z_604: [149 146 129 143 118 118]
z_627: [ 89  80 110 118  89 137]
z_294: [169 170  89 169  89  89]
z_595: [149 146 127 119 118 128]
z_218: [123 235  88  93 115 155]
z_183: [ 79  75 133 153 129 109]
all z_627: [80]  1
all z_294: [169]  0 3
all z_604: [118]  4 5
all z_294: [89]  2 4 5
miss z_595: [149 118 119 146 127]  [128]

z_595: [128 171 139 143 116 103  43  62 156 124 150 125 148 148 130  93 150 139
  67 113 106 150 173 133 155 133  54 154 116  91 142 102  54 131 122  98
 130 128 104 128 149 158  89  84 126 139 163  92 136 186 107]
z_413: [111 185 132 110 174 105 132  76 140  63 141 169 115 103 151 108 136 149
 112 112 112 145 124 139 101 160 127 146 165 173 162 136 180 124 160 111
 169 119 132  59  93 113 142 125  96 156 179  92 124 101 133]
z_850: [118 123 116  69 142 103 132  82  82 130 115 110 151  77 104 139 164 115
  33 160 139 207 130 107 105 133 118 165 150 116 134 103 166 150  56 171
 132 206 201 107  85 201 104 201 201 156 139  83 177  87 160]
z_62: [ 67  97  74  92 118 110 136 147  99 129 133 101 146 123 133 146 118 119
  67 178 173 151 124  55 152 177 123 159 108 122 143 127 113  92  78 158
 106 203  77 135 109 177  74 172 181 119 126 186 186 110 179]
z_183: [143  97  74  92 118 110 136 147  99 129 133 125 127 123 133 146 118 119
  67 178 173 151 124  55 152 177 123 159 108 122 143 127 113  92  78 158
 119 203  77 135 109 177  74 172 119 119  62  92 186 186 179]
miss z_850: [132  82 110 201  85 139 104 201 115 107 201 123 206 103 116 164 150 139
 104 142  33  83 105  82 139 177  56 133 150 130 166 118 165 134 201  87
 103  77 107 160 207 130 115  69 171 118 160 156 132 116]  [151]
miss z_850: [103 134 201 104 107 150 116 165  87 164 104 206  69 139  82  85  83 166
  56 118 123 201 115 156 130 142 177 105 130 110 160  82 132 201 115 207
 171 118  77 139 160 103 132 116 151 150 107  33 201 139]  [133]
all z_62: [126]  46
all z_413: [132]  2 6 38
miss z_595: [128 126 139  89  54 113  67  54 156 116 103 139 142 148 107 163 143 150
  98 130 155  84 131 136 150  62 122 148 154 133 104  91  92 171 102 124
 186 106 149  93  43 128 133 139 130 128 116 158 173 150]  [125]
all z_183: [127]  12 31
all z_850: [201]  38 41 43 44

z_413: [169 135 130 170 136 102  88 113 163 136 148 195 142 137 126  91 145  84
 123 100  87 121  96 177  93 121 137  97 167 137 113 104 135 146 116 104
 116 114 132]
z_25: [128 121  79  82 125 159 132  75  84 142 185 102 128 149 123 153 172 191
 171  67 173 139 183 103 144 219 200 168  44 111 121 135 165 136 152 151
 156 123 148]
z_850: [145 136  71 143 145 158 132  89 173 145 142 131 102 109 158 134 137 136
  90 178  64 129 133 106 142 147  59 192 190 136 117 120 146 152 151 158
 136 109 135]
z_62: [ 85 126 172  93 113 177 158 176  78 109  92  73 131 119 111 151 100 159
 147 130 193 129 145 108 145 106 119 105  72 117 147 153 103  96 119 118
 102 151 117]
z_595: [118 123 101 128 134  92 153 124 151 132 111 101 101 103 104 147 111 123
  89 197  94 127 133  91 154 120  52 182 176 134 129 132 126 134 144 163
 162 122 125]
z_294: [141 138 202 154 117 160  92 169 110 112 116 179 168 149  96  88 120  95
 157  70 155 120  88 193  84  83 191  29 109 131 131 116 107 113  89  63
  62 139 119]
z_218: [ 87 129 193  97 109 186 150 188  72 105  81  83 140 132 104 142  94 149
 153 122 200 127 133 121 135  89 161  81  69 119 149 151  94  90 107 103
  80 156 113]
z_248: [123 120  54 115 142  87 158  83 156 146 144  88  88 106 162 161 137 153
  94 189  88 134 161  72 167 171  60 226 157 128 122 135 152 147 165 191
 198 113 137]
z_304: [154 140 188 170 124 136  83 160 135 118 119 198 166 142 105  77 123  77
 141  84 122 118  77 201  79  77 167  37 142 124 125 108 109 124  92  68
  68 131 119]
z_183: [ 97 130 177 141 123 116 155 118 130 109  56 101 114  99 135 133  68  95
  89 213 116 119  97 116 140  41  49 112 182 136 146 141  84 105 111 125
 108 143 106]
z_604: [ 75 127 185 111 113 153 170 201  96 104  54  68 118 106 125 151  70 129
 111 192 159 124 121  99 151  56  85 111 131 126 153 154  83  93 115 124
 102 153 106]
z_627: [107 125 144  92 117 176 138 135  84 122 133  99 137 150 111 144 133 167
 165  87 191 132 154 119 134 151 187 113  56 116 136 142 129 113 127 121
 114 139 130]
miss z_25: [132 173 172  44 142 149 153 121  84  67 135 128 219 144  82 191 123 156
 111 148 183 123 151 185 121 128 125 168  75 165 136 171  79 102 139 152
 103 159]  [200]
all z_304: [83]  6
miss z_183: [106 177 141 155 101  99  56  95 130 116 143  49 125 141 114 118 108 130
  97  89 105 182 116 140  97 112 109 123  68  41 213 136 135 116 133  84
 146 111]  [119]
miss z_627: [ 99 133 165 132 138  92 167 187 121 127 136 191 130 116  56 111 117 135
 119 134 154 176 133 144 137 113 142 114 139 144  84 129 122 150 125  87
 113 107]  [151]
all z_62: [119]  13 26 34
miss z_595: [132  89 144 182 163 126 120 118  91 111  92 128 154 101 134 122  94 133
 124 123 123 147 104 197 101 153 125 101 134 151 176 132  52 134 111 162
 127 129]  [103]
all z_850: [158]  5 14 35

z_248: [183 140 107 163 137  64 120]
z_627: [101 181 189 169  89 156 127]
z_62: [159 159 128 159 128 128 128]
z_25: [135 168 168 168  22  22 168]
z_304: [172 145 147 199 161  44 159]
z_218: [111 121 130 186 184 100 140]
z_183: [223 151 119 170 140  60 128]
z_294: [140 102 166  27  91 113 195]
z_604: [159  68 126  45  72 106 181]
z_413: [101 181 189  61  89 156 160]
all z_62: [159]  0 1 3
all z_25: [168]  1 2 3 6
miss z_183: [170 128 140 151  60 223]  [119]

z_218: [174 127 160  87 122  63 130  79  54  43]
z_595: [174 126 159  86  42  62 131  79  56  42]
z_413: [175 125 159  87 128  63 131  79  58  41]
z_62: [174 127 160  84 122  63 130  79  54  43]
z_627: [173 127 160  83 121  62 129  79  63 125]
z_294: [131 131 158  88 131  63 130  79  60  41]
z_25: [176 123 158  88 133  63 130  79  62  41]
z_304: [174 127 159  85 124  63 130  79  55  43]
z_850: [174 127 159  85 126  86 130  79  55  43]
miss z_850: [130  79  55 127  85 126  43 174  86]  [159]
all z_595: [62]  5
all z_294: [131]  0 1 4
miss z_850: [ 43  79 127 174 130  55  86 126 159]  [85]
all z_850: [126]  4

z_304: [128 125 128 125]
z_850: [127 127 128 129]
z_62: [131  68 130  92]
miss z_62: [ 68 131  92]  [130]
all z_304: [128]  0 2
miss z_850: [129 127 127]  [128]
miss z_62: [ 68 131 130]  [92]

z_25: [130  67 177  76 202 202  27  88  67  67 190  77]
z_183: [130 144 177  76  68  74  27  88 145  75 190  99]
z_218: [130  24  44  68 155 100 185 109  23 155 152  80]
all z_25: [67]  1 8 9
miss z_25: [190  67 177  27  67  88  67  77 202 202 130]  [76]
miss z_218: [100 109  80  68 130 155  44 185  24 155 152]  [23]
miss z_183: [130  88  76  75  74 190 177  27 144  68  99]  [145]

z_850: [ 92 102 186  97 110 155 178 123 102 123 172]
z_304: [ 67  67  67 119 119 142 147 141 147  67  30]
z_595: [ 68 105  69 124 134  83 217 134 106 109 125]
z_627: [101 131  99 157 171 129 106 120 151  98 166]
z_183: [118 101 115 131 112 143 188 119 152 129  17]
all z_304: [67]  0 1 2 9
miss z_595: [ 69 106 134 124 134 109  83 105 125 217]  [68]
miss z_595: [217 109  68  69 106 105 134 124 134  83]  [125]
all z_850: [172]  10
miss z_183: [118  17 112 188 101 129 115 152 143 131]  [119]
miss z_850: [186  97  92 155 178 102 123 110 123 102]  [172]
miss z_183: [131 152 112  17 115 118 119 143 129 101]  [188]

z_604: [104  76 202 124 142 180  97 104 103  75 102 206  92  85  92  97 201  71
 114 113 175 108 142 117 108  84 201  97  78  89 136  96 183 123 179 159
 149 146  81 157 159 116  88  81 105  95 141 105 194  93 142  98 186  93
 122  80  94  88 148 203]
z_248: [ 99  67  92 177 129 110 180 182 106  60  99 103 112  82 168  85 100  56
 150 123 121 153 124 159 175  72 103 177  70  89 124 177 111 126 117 120
 159 121  76 152 143 184  81  61 112 132 140 129  97 137 163 162  99  78
 128  70  80  71 135 113]
z_25: [143 121  97 163 115  74 215 184 112 139 134  80 185 121 207 153  92 136
 136  90 129 152 114 166 178 135  74 215 118 116  87 204  83  95 109 126
 137  83 117 135 142 185 137 168 102 218 131 196  87 188 157 184 124 152
 140 133 159 180 125  81]
z_304: [126 116 137 135 146 133 136 134 119 122 125 137 128 125 123 128 140 119
 137 121 137 133 141 130 128 127 134 130 116 123 126 129 139 120 146 146
 139 128 113 140 137 133 118 124 118 130 143 131 133 128 135 130 142 128
 139 126 126 126 150 144]
z_627: [114  99 213 161 129 180 167 157 105 106 113 208 137 106 158 120 106 103
 122 104 196 134 152 139 152 110 200 164  99 105 128 161 187 111 191 166
 178 140  98 182 175 161 123 115 102 152 122 142 198 147 163 149 205 118
 125 104 117 122 142 209]
all z_248: [112]  12 44
miss z_248: [112  70  61  76 129 117  80 168 121 137 177 112 180 123  82 124 135 129
 106 182 152 175 140 132  99  99 177 150 111 143  72  56 100 128  67  97
 159 177 153  89  81 110 126 162 121  60  71  85  99 124 184 103 103 113
 159  70 120 163  78]  [92]
all z_304: [126]  0 30 55 56 57
all z_627: [122]  18 46 57

z_413: [ 86 137 107 122 180 134 151 122 149 136 172 152  88 145 130]
z_627: [168 150 105 125  34 119  96 116  90 135 128 111  98 115  92]
z_294: [128 143 110 137 146 138 160 135 169 125 146 160  89 116 144]
z_304: [128 117 204 138  85 107 153  86 130 146 162 118 159 127  97]
z_248: [ 86 143 110 137 146 138 160 135 169 125 154 160  89 116 144]
z_183: [ 86 143 110 137 146 138 160 135 169 125 146 160  89 116 144]
miss z_627: [128 111 105  96  92 119  90 135  34 115  98 125 150 168]  [116]
miss z_304: [130 128  97 138 204 107 118 159 162 153 146 127 117  86]  [85]

